A single turn carries every row of the set below to another of its rows. Some are shown first; where does it send the rows asked next?
Fimak: [-21  10  -5   2  -2 -16   3  -6   4  12 -18  25 -15   6]
terer: [-11  -4   6 -11   2 -18  -8   5  16  12 -10  24 -12  -7]
bor: [ -3  10  -4  -3  17   5  -9  10   0  15 -18 -17 -14   5]
zat: [-18  18   7  -5 -15 -14  -9  17   0  -3   1  18  -9   2]
sodov: [ -8  23  -5 -16  -5  -9  -4  -1  -1   2 -19  26  12  -4]
Dovek: [-12  26  -2 -16  -7  -5   2   7   4 -10 -15  22   0  -5]
Tum: [ -6  11  -5 -21   1   2  10   8   4  -2 -16  28  -1 -14]
pevem: [ 10  -1 -13  -2  13   9  -7  -4  10  22  -4  -1   0  10]
Tobu: [ -8  14 -14 -14  -6   0  12   6  13   2  -7  12  16 -15]
rap: [ -1  14  -7  -6  17  12  -2  12  -4  10 -18 -15 -10   3]
Roro: [ 12   8 -17  -4  10  21   1   2   0  14   0  -1   4  10]
Sor: [ -3  12  -3   0  13   7  -6  17  -6  13 -11 -17 -15   8]
Vib: [  1  13 -11 -12  10  22   9  -9   2  21   0   6   3   4]
Kadip: [-14   0  -4  -4  -4 -20  -4   2  24  16  -4   7   5 -10]
Muvi: [-21  15  -3   4 -10  -9   6   8  -9   8  -5  25 -15  11]
Porok: [-14   9  -2  -1 -15  -8   3  21   3   8  15   7   7  -3]
gine: [  3   0  -8 -11  10  11 -11   9   4   8  -6 -18  -9   6]
Tufo: [ 8  0 -8  3  7 11 -7  6  0 21 10 -2 -2 16]
tifu: [-15  14   5 -11  -4 -21 -11  -1  15   2 -17  19  -7  -4]
Bazes: [-13   6   7 -10 -10  -5   1  25  -5   3   8  24 -11  -2]
Buki: [-17  20 -12  -5  -4  -3  12  -1  -5   3 -19  27  -9   3]
fuz: [  3   1 -10 -13  11  14  -9  10   3   7  -6 -19  -8   4]
mobef: [-14  21   3  -6 -15 -12  -9  13 -11   4   0  24   7   5]
mizur: [-2  9 -3 -4  2 15  1  2 -6 25 17  2 -5 14]
Katoz: [-14  11   4  -6  -6 -24 -18  -1   5  13 -12  22   4   2]
bek: [  2   0  -8 -12   9  12 -10  12   2   8  -4 -19  -9   7]
Tegit: [ -3   2  -5  -7  11   6  -4 -12  10  32   3   2  -5   9]

Bazes goes to Tum
pevem goes to Tufo
Now these:
Fimak goes to Muvi
Kadip goes to Porok
mizur goes to Vib
rap goes to bor
sodov goes to Katoz
bek goes to fuz
tifu goes to zat

